rotation steps, each row followed by its count of steps
The counts run from 0 to 155.
[ 2.84 -4.46 -4.02  2.75  1.87 -2.75  3.06  1.51  0.38  2.89  0.45 -2.44
  1.56 -1.14  0.09  1.35  0.99 -1.30  1.92 -1.64  5.64  1.41  0.46 -3.42
  1.51 -0.11 -4.59  5.01 -2.55  2.03  3.25  0.64 -0.84 -2.28  2.16 -3.42
 -3.13 -3.19] : 34
[ 3.00 -1.94 -1.86  1.78  1.25 -4.56  2.48 -0.08  1.44  0.20  2.32 -1.37
  4.92 -2.47  1.22  1.24  1.39 -2.47 -2.96 -2.31  6.85  0.08 -1.38  1.52
  2.42 -5.80 -1.47  1.66  1.67 -1.94 -2.40  0.34 -3.35  0.14  0.69 -3.43
 -2.85 -1.10] : 85
[ 6.22 -5.26 -3.63  2.24  2.87 -1.77  3.88 -0.39  0.02  0.02  3.66 -0.14
  1.62 -0.04 -0.45  0.98 -1.95 -0.70  2.27 -0.47  4.78  3.16 -0.43 -2.00
  1.73 -2.21 -3.16  3.47 -0.70  3.00  2.52  1.38 -2.36 -2.19  2.31 -2.24
 -1.49 -1.69] : 104
[ 2.24 -5.15 -3.30  2.73  2.42 -3.46  2.98 -0.25 -3.33  2.39  3.16 -0.14
  1.84  0.03  0.00 -0.64 -1.30  0.93  1.93 -0.29  5.82  2.29 -0.97 -0.70
  2.29 -1.34 -1.90  4.11 -2.70 -0.15  3.27  2.26 -0.55 -0.92  4.04 -3.86
 -3.18 -3.07] : 132
[ 0.01 -3.05 -3.23  3.72  1.13 -3.78  3.85  0.27  1.09  3.92 -0.68 -2.63
  3.50 -1.96  0.91  0.65  2.99 -1.28 -0.69 -1.26  5.97 -0.21 -0.48  0.26
  2.91 -3.42 -3.78  3.25 -2.83  0.85  3.14  1.15 -0.72  0.52  3.47 -1.98
 -4.42 -1.59] : 61
[ 1.48 -4.41 -3.98  3.88  2.21 -3.92  3.46  0.11 -1.00  4.02  0.68 -0.57
  2.01 -1.04  0.35 -0.28  1.51  0.08  0.95 -0.15  5.37  1.08 -0.37 -0.66
  2.81 -2.42 -3.75  4.20 -2.80  0.99  3.51  0.82 -0.18 -0.30  4.16 -1.47
 -4.34 -2.06] : 96
[ 1.13 -1.97 -1.52  3.95  1.40 -5.11  3.52 -1.43  0.86  1.70  1.64 -1.85
  5.01 -2.20  0.95  0.64  2.73 -1.65 -3.40  0.22  4.63 -0.51 -0.77  2.88
  2.74 -6.65 -2.73  1.83 -0.65 -1.48 -0.41  0.82 -2.27  1.33  2.47 -1.88
 -4.38 -1.87] : 88
[ 1.99 -1.93 -1.04  4.32  1.18 -5.05  3.12 -2.76  0.64  0.09  4.46 -0.21
  4.13 -0.76  0.11 -0.34  0.70 -1.53 -3.22 -0.20  5.60 -0.85  0.16  3.05
  2.63 -5.83 -1.28  1.55  0.64 -2.58 -0.83  0.50 -3.66  1.87  1.93 -1.58
 -3.90 -0.92] : 149
[ 3.28 -3.17 -2.04  1.16  0.51 -4.13  2.99 -1.60  1.71 -0.46  3.45 -1.91
  5.12 -2.39  1.16  0.89 -0.10 -2.06 -3.01 -0.86  6.81 -0.26 -0.67  1.02
  1.53 -6.93 -1.63  0.66  2.00 -0.13 -3.14  0.29 -3.63  0.27  1.14 -2.26
 -1.51 -0.62] : 116
[ 4.58 -4.98 -4.10  1.42  3.12 -1.85  0.93  0.73 -1.77  1.51  2.55 -1.24
  1.78 -0.98  0.48  1.10 -0.48  0.22  2.43 -2.19  5.55  3.73 -1.79 -2.62
  1.01 -0.33 -3.28  4.62 -1.43  0.12  2.13  1.78 -1.71 -2.19  2.46 -4.77
 -3.54 -3.84] : 37
[ 7.00 -3.88 -2.65  2.52  2.45 -1.53  3.72 -1.22  2.28 -0.61  5.50 -0.27
  2.41  0.03 -0.04  0.76 -0.47 -2.09 -0.52 -0.91  4.59  3.27 -1.01 -0.93
  1.30 -5.29 -2.93  2.03  2.56  1.14 -0.87  0.85 -3.94 -1.72  0.43 -1.13
 -1.19 -0.34] : 78
[ 3.96 -5.56 -4.73  3.18  2.77 -2.23  3.64  0.47 -0.39  2.58  1.92 -0.45
  0.83  0.59 -0.60  0.43 -0.85 -0.73  2.38 -0.20  4.59  2.04 -0.64 -1.75
  2.42 -0.99 -4.30  3.95 -2.69  2.28  3.29  0.65 -0.70 -1.36  3.86 -1.57
 -2.68 -1.66] : 100
[ 1.11 -4.35 -4.11  0.80  2.06 -4.37  2.48 -0.39 -1.28  3.19  0.17 -1.04
  1.76 -1.67  1.35  0.16 -1.59  0.25  0.62 -0.79  7.21  0.19 -0.13 -2.67
  2.61 -1.74 -2.31  3.93 -2.66  1.52  2.43 -0.19  0.63 -1.09  4.18 -3.84
 -3.33 -3.06] : 129
[ 1.83 -0.73 -1.43  2.86  1.01 -3.65  2.20 -0.15  0.66  0.38  2.32 -2.29
  4.89 -2.88  0.62  0.96  2.15 -1.99 -2.83 -2.20  6.34  0.28 -1.13  2.01
  1.05 -5.80 -2.18  2.59  0.96 -2.06 -2.15  0.50 -3.67  0.62  1.41 -2.54
 -5.02 -2.21] : 54
[ 0.76 -2.96 -2.99  2.19  0.76 -4.41  3.51  1.08  2.48  2.62 -1.74 -2.83
  4.05 -3.04  1.20  1.38  2.65 -1.81 -1.73 -1.32  6.28 -1.35 -0.21 -0.91
  2.82 -3.25 -3.63  3.34 -1.62  1.02  0.72 -0.19 -1.26 -0.65  2.60 -2.89
 -4.17 -1.71] : 60
[ 3.04 -2.56 -4.30  2.77  2.24 -1.55  1.07  0.94 -2.18  2.65  0.45 -2.45
  2.03 -1.67  0.18  0.95  0.85 -1.23  1.80 -2.95  5.64  2.29 -0.79 -2.36
  1.08  0.50 -2.66  4.04 -1.92 -1.09  2.32  1.50 -1.49 -1.15  2.12 -4.97
 -5.04 -4.29] : 2
[ 3.79 -2.69 -1.46  3.85  2.61 -2.85  3.20 -2.82  0.87 -1.03  5.05  0.06
  5.11 -0.30  0.60  0.06  0.49 -1.78 -3.00 -0.47  5.60  1.86 -0.88  2.38
  1.60 -6.64 -1.99  1.35  1.93 -1.44 -1.73  0.47 -3.92  1.02  0.69 -0.85
 -2.17  0.40] : 114
[-0.36 -2.02 -2.69  3.23  0.50 -5.59  2.64 -1.62 -0.64  2.70  1.46 -1.58
  3.97 -1.88  1.33 -0.90  0.92 -0.64 -3.34 -0.97  6.62 -1.56  0.16  1.76
  2.82 -4.32 -1.13  2.53 -0.67 -1.84  0.40  0.41 -1.94  1.53  3.58 -2.73
 -4.35 -1.45] : 154
[ 0.79 -2.47 -2.42  4.53  0.65 -4.72  4.63 -0.69  1.70  2.25  1.46 -2.24
  3.78 -1.29  1.09  0.70  1.62 -1.23 -3.12 -0.05  5.46 -0.93  0.29  1.68
  3.12 -5.42 -3.17  3.00 -1.51  0.56  1.74 -0.41 -1.56  1.32  2.88 -0.93
 -4.30 -1.01] : 122
[ 4.18 -5.20 -3.67  1.75  3.37 -2.15  1.41 -0.04 -3.24  1.93  3.47  0.50
  1.18  0.16  0.42  0.14 -1.56  0.39  2.23 -1.43  5.84  4.07 -1.26 -1.93
  1.71 -1.31 -2.02  3.85 -1.60  0.26  0.90  2.00 -1.26 -2.12  3.24 -3.60
 -3.20 -3.25] : 102
[ 5.38 -3.74 -1.81  3.84  2.61 -0.82  3.40 -1.68  2.30 -0.83  4.73 -1.39
  3.49 -0.55 -0.47  1.05  0.51 -3.42 -0.78 -1.09  4.32  1.76 -1.14  0.59
  0.39 -5.59 -3.43  1.27  2.88 -0.21 -1.47  0.74 -4.34 -0.18  0.57 -0.57
 -2.21  0.23] : 48
[ 3.81 -2.00 -1.74  4.28  2.55 -2.98  4.34 -1.64  2.09 -0.39  4.11 -0.87
  4.48 -0.74  0.74  1.02  1.81 -2.50 -2.47 -0.07  4.47  0.74 -0.92  1.87
  1.84 -6.30 -2.86  1.31  1.99 -0.91 -1.11  1.04 -3.90  0.95  0.82 -0.41
 -3.55 -0.30] : 83
[ 5.68 -5.74 -3.15  3.17  2.97 -0.81  3.16  0.29 -0.08  0.66  2.75 -0.93
  1.64  0.45  0.21  0.99 -0.68 -1.92  2.88 -1.51  3.78  2.64 -1.21 -2.80
  1.53 -1.48 -4.97  3.94 -1.36  1.73  2.91  1.71 -2.86 -1.96  1.41 -1.98
 -2.38 -1.63] : 39
[ 4.49 -1.83 -1.44  2.16  2.03 -1.75  2.70 -1.44  1.04 -0.89  3.48 -1.40
  4.88 -1.89  0.69  1.79  0.58 -2.43 -2.74 -2.16  5.94  1.40 -0.98  0.93
  1.09 -5.54 -2.02  1.80  2.22 -2.11 -3.26  0.93 -4.47 -0.07  0.04 -3.28
 -3.16 -1.97] : 50
[ 5.69 -3.34 -2.16  3.26  3.03 -0.13  1.79 -1.26 -1.10 -0.52  5.15 -0.50
  3.43  0.07  0.26  0.57 -0.09 -2.12  0.71 -1.99  4.09  4.10 -2.42  0.03
  0.41 -3.99 -2.01  1.79  1.88 -2.43 -1.83  1.63 -4.19 -1.03  1.17 -2.05
 -2.72 -1.42] : 45
[ 3.87 -2.63 -1.78  2.38  1.54 -3.26  2.36 -2.08  0.77 -0.92  5.14 -1.63
  4.16 -1.56  0.90  1.05  0.12 -1.60 -2.65 -1.53  6.77  1.34 -0.98  1.99
  1.42 -6.33 -0.94  1.44  1.65 -2.38 -3.20  0.23 -3.96  0.70  1.33 -1.92
 -1.72 -0.87] : 115
[ 3.61 -1.36 -2.41  3.37  0.81 -3.37  3.94 -0.77  4.33  0.60  1.06 -4.08
  4.27 -2.25  0.28  1.73  2.41 -4.10 -2.29 -0.81  4.88 -0.95  0.11  1.62
  1.91 -5.11 -3.47  1.97  2.13 -1.44 -1.25  0.66 -4.16 -0.35  0.62 -2.09
 -3.33 -1.16] : 21
[ 4.86 -2.00 -1.31  3.79  2.08 -1.51  2.81 -2.13  0.74 -0.83  3.86 -1.40
  3.74 -0.30  0.89  0.29  1.34 -2.73 -1.89 -0.72  5.10  1.88 -1.85  1.55
  0.75 -5.65 -2.32  1.49  2.29 -2.35 -2.14  1.02 -4.63 -0.08  0.40 -1.83
 -3.51 -1.02] : 49
[ 4.56 -5.58 -3.95  3.74  3.83 -1.48  3.15 -0.07 -1.18  1.96  3.18 -0.43
  1.26  0.34 -0.24 -0.35 -0.50 -0.51  2.89 -1.14  4.16  3.15 -0.97 -2.14
  2.06 -1.33 -3.69  4.25 -1.44  1.09  3.51  1.61 -1.10 -1.38  2.67 -1.76
 -3.39 -1.94] : 70
[ 5.52 -4.50 -2.97  2.64  2.15 -1.71  3.73 -2.63  1.64 -1.35  6.08 -0.63
  2.45  0.47  0.34  0.35 -1.73 -2.79 -0.71 -0.13  5.62  0.53  0.23 -0.47
  1.38 -5.32 -2.00  0.79  1.89  0.70 -1.35 -0.11 -3.57 -0.79  1.18 -1.52
 -0.29 -0.05] : 143
[ 1.42 -2.83 -3.52  0.56  0.67 -5.48  3.09  0.13 -0.05  2.97 -0.36 -1.61
  2.47 -3.28  1.13  1.51  1.22  0.63 -0.87 -1.29  7.61 -0.32 -0.19 -0.76
  2.25 -2.18 -2.12  4.55 -2.45  1.01  0.98  0.09 -0.43 -0.12  3.61 -3.63
 -4.08 -2.80] : 94
[ 3.60 -2.22 -1.69  3.81  2.18 -2.90  3.81 -0.74  2.96  0.32  2.34 -2.50
  4.22 -2.11  0.66  1.38  1.91 -3.45 -2.70 -0.74  5.09 -0.39 -0.10  1.15
  1.42 -6.24 -3.58  1.29  1.47 -0.31 -1.44 -0.04 -4.29 -0.60 -0.01 -1.20
 -2.83 -0.59] : 52
[ 6.80 -4.65 -2.22  2.19  3.68 -1.57  1.78 -1.59 -1.41 -1.28  5.53 -0.07
  3.34  0.21  0.51  0.22 -0.61 -0.41  0.77 -1.83  4.43  3.74 -1.48 -1.09
  0.39 -3.12 -1.82  2.86  1.88 -1.72 -1.14  2.01 -3.65 -1.74  0.72 -3.11
 -3.23 -1.45] : 76
[ 1.06 -2.97 -2.29  2.70  1.03 -4.48  4.25  0.25  2.50  3.15 -0.28 -3.16
  3.42 -2.16  1.32  0.99  2.30 -1.81 -2.29 -0.48  6.80 -1.69  0.16  0.76
  2.21 -4.65 -3.89  2.83 -1.17  1.12  1.68 -0.86 -1.21  0.81  3.24 -1.72
 -3.82 -1.24] : 91
[ 1.48 -2.36 -1.67  2.18  1.04 -5.41  3.48 -1.95 -0.05  0.13  3.14 -2.40
  4.50 -1.29  1.02  0.12 -0.30 -1.75 -3.93 -1.00  7.00 -0.77 -0.55  1.55
  2.13 -5.54 -0.93  0.89  1.26 -2.67 -2.00 -0.20 -2.33  0.62  2.84 -3.45
 -2.78 -1.68] : 150
[ 1.92 -2.40 -1.23  3.78  1.39 -4.25  4.92 -0.60  2.76  0.85  2.01 -2.02
  4.34 -1.54 -0.05  0.54  1.51 -2.41 -2.93 -0.16  4.98 -1.20  0.11  1.45
  2.43 -5.42 -3.69  1.84  0.37 -0.19  0.69 -0.04 -2.59  0.75  1.41 -1.21
 -3.21 -0.26] : 87
[ 1.22 -1.19 -2.76  2.27  1.05 -4.05  2.74 -0.60  2.62  1.04  1.04 -4.25
  4.33 -2.97  1.26  1.44  2.08 -2.30 -3.37 -2.34  7.32 -1.09 -0.37  1.34
  1.52 -5.07 -2.32  1.72  0.48 -0.69 -1.94 -0.04 -2.84  0.67  0.88 -2.54
 -3.94 -1.36] : 55
[ 5.51 -3.73 -3.88  1.34  3.34 -0.97  1.77  0.87 -0.69  0.53  3.12 -1.58
  2.11 -0.74 -0.26  1.56 -0.28 -1.34  2.50 -2.05  5.11  3.46 -1.04 -3.97
  0.20 -0.24 -3.07  3.76 -1.00  0.71  0.60  1.39 -2.77 -3.00  0.70 -4.36
 -2.43 -3.56] : 7
[ 0.73 -3.64 -3.64  1.90  1.80 -3.84  2.09  0.72 -1.52  4.49  0.33 -2.38
  3.31 -2.80  1.06  0.89  1.56 -0.63  0.25 -2.29  6.47  1.16 -1.03 -0.80
  1.95 -1.23 -3.15  4.49 -3.09  0.18  1.42  1.46 -0.20 -1.06  2.92 -4.60
 -5.38 -3.17] : 63
[ 4.13 -2.91 -2.37  1.40  0.83 -4.61  4.20 -2.10  3.21 -1.09  4.01 -1.83
  3.97 -0.69 -0.03  0.25 -1.65 -1.98 -2.55  0.25  7.15 -0.83 -0.13  0.91
  1.79 -6.78 -1.26  1.20  2.63  0.27 -2.46 -0.78 -3.44 -0.32  1.41 -1.67
 -1.92 -0.29] : 147
[ 6.83 -3.65 -3.70  1.44  2.54 -0.40  2.82 -0.69  1.83 -1.39  3.96 -2.40
  2.97 -0.10 -0.71  1.86 -0.63 -3.47  0.86 -1.73  4.69  3.13 -1.18 -2.76
  0.40 -2.95 -2.62  2.84  1.56  0.12 -0.29  0.71 -4.77 -1.10 -0.01 -3.07
 -1.49 -1.43] : 12
[ 5.47 -3.99 -3.52  4.00  3.71 -0.41  2.50 -0.12 -1.69  0.56  4.54  0.02
  1.68  0.81 -0.60  0.75 -0.39 -0.68  3.77 -1.34  3.39  4.65 -1.94 -1.81
  1.20 -2.09 -4.02  2.76 -0.46  0.42  1.94  2.15 -2.86 -1.63  1.06 -1.68
 -3.54 -2.28] : 40
[ 5.34 -3.81 -3.00  2.14  3.16 -2.33  2.00 -1.85 -2.47 -1.61  6.26  0.84
  3.07  0.94  0.15  0.50 -2.74 -0.38 -0.38 -0.32  5.62  3.39 -2.35 -0.53
  0.45 -3.90 -1.40  2.39  1.61 -2.02 -0.82  0.61 -3.28 -1.03  1.98 -2.55
 -2.10 -2.49] : 141
[ 6.44 -5.64 -2.61  3.04  3.96 -0.46  3.01 -0.56  0.44  0.03  5.09 -1.29
  1.48  0.83 -0.39  0.36 -0.66 -1.22  1.76 -0.58  4.30  3.88 -1.38 -2.10
  1.08 -3.20 -3.60  2.76  0.21  0.99  1.28  1.42 -3.51 -2.11  1.58 -1.87
 -1.77 -1.60] : 74
[ 1.26 -1.22 -2.79  2.68  0.69 -3.84  2.98  0.48  3.64  1.55 -1.00 -4.61
  4.31 -3.31  0.81  1.42  1.97 -3.30 -1.75 -1.83  6.62 -1.60  0.21  0.19
  1.26 -4.37 -2.84  2.61  0.03 -1.14 -0.27  0.34 -2.97 -0.73  1.82 -3.44
 -3.61 -1.91] : 25
[ 2.09 -4.99 -3.65  3.46  3.09 -3.47  3.26  0.35 -1.72  3.20  2.31  0.16
  1.17  0.94  0.25 -0.02 -0.25 -0.06  1.06 -0.09  4.81  1.48 -0.45 -1.49
  2.27 -1.61 -3.25  4.48 -2.75  1.60  3.36  1.17 -0.96 -0.90  3.79 -1.37
 -3.83 -2.64] : 131
